The same turns and mirrors carry the whole set onto itself and the rows of a family onto each other. Which other rows belong to the same family as each row named below? List them in the order they appear above.
These 27 rows form 9 families of 3 rows each.
k_40: [-3.09  2.67 -1.46 -1.30  3.37  0.90 -1.04  2.50  2.44 -1.55]
k_696: [-1.34  2.95 -1.68 -0.45  1.15 -0.78 -2.31 -0.11  1.13 -0.14]
k_643: [-3.53  2.71 -0.70  1.02  3.52 -0.25 -1.67  1.91  1.33  0.16]
k_82: [ 0.72 -0.50 -0.47 -1.23  0.09  0.78  1.77  0.66 -2.65 -0.41]
k_679: [-2.90  1.83 -0.32  0.92  2.29  0.18 -0.70  2.67  2.80 -1.52]
k_732: [-1.51  2.85 -0.79 -0.79  2.48  3.04 -0.60 -0.73  1.12 -0.91]
k_663: [-1.49  1.00 -0.11 -2.66  2.20  2.22  1.14  1.49 -3.94  0.78]
k_975: [ 0.87  0.91 -1.60 -2.53  1.34  2.31 -1.46  0.15 -1.40  0.04]
k_311: [-1.16  0.22 -1.64 -1.51  3.69 -0.82 -2.86 -0.02  1.40 -1.30]
k_811: [-3.75  1.62  2.47 -0.51  4.62 -0.92  0.43  0.54 -0.92 -0.74]
k_121: [ 0.23  0.33 -0.70 -4.15  1.04  1.41 -1.60  1.15 -2.07 -0.30]
k_238: [-1.33  2.98 -0.79  0.75  3.10  0.82 -2.23  1.10  1.78 -0.77]
k_859: [-1.61 -1.76 -0.76 -2.09 -0.65  2.24  0.38  1.10 -1.17 -1.71]
k_504: [-2.50 -0.91  2.34 -1.72  3.26 -0.47  2.08  2.39 -1.05 -2.31]
k_601: [-3.57  3.05  0.06  0.24  3.74 -0.06 -1.23  1.80  1.81 -1.34]
k_457: [-4.41 -0.33  2.26 -0.06  2.58 -0.91  1.50  2.49 -1.54 -0.60]
k_383: [-2.45  2.24 -0.90  0.75  2.57 -0.05 -0.51  1.00  3.01 -1.43]
k_5: [-2.87 -1.27  1.73 -1.71  2.59 -0.17  2.44  2.08 -2.81 -0.89]
k_336: [-2.77 -1.37  1.50  0.09  2.57  0.14  2.75  2.23 -2.28 -0.21]
k_967: [ 0.20 -1.10 -1.35 -2.55  1.30  2.09  0.14  0.26 -2.38  1.02]
k_522: [ 0.77  0.08 -0.86 -1.58  0.76  1.73 -1.68 -0.59 -1.46  0.76]
k_607: [-2.46 -2.38  1.93 -1.49  2.12 -1.59  1.28  2.00 -1.62 -0.59]
k_423: [-3.79  0.90 -0.14  0.41  3.14 -2.23  2.15  2.71 -0.89 -0.34]
k_744: [-2.89  0.69  0.32 -0.13  3.54 -0.76  0.02  4.92 -1.91 -1.87]
k_931: [-2.38 -1.03  2.16 -0.87  2.64 -2.16  1.36  2.19 -2.31 -0.65]
k_570: [ 0.31  0.70 -2.26 -2.42  0.18  1.71 -0.75  1.50 -1.97  0.98]
k_401: [ 0.76  0.17 -2.22 -2.46  1.13  1.37 -1.72  2.07 -1.26  0.85]

The rest of the family of k_975: k_601, k_5
The rest of the family of k_967: k_238, k_457
The rest of the family of k_744: k_311, k_859
The rest of the family of k_732: k_663, k_811
The rest of the family of k_522: k_643, k_336
The rest of the family of k_423: k_696, k_82
The rest of the family of k_40: k_121, k_504
The rest of the family of k_931: k_383, k_570

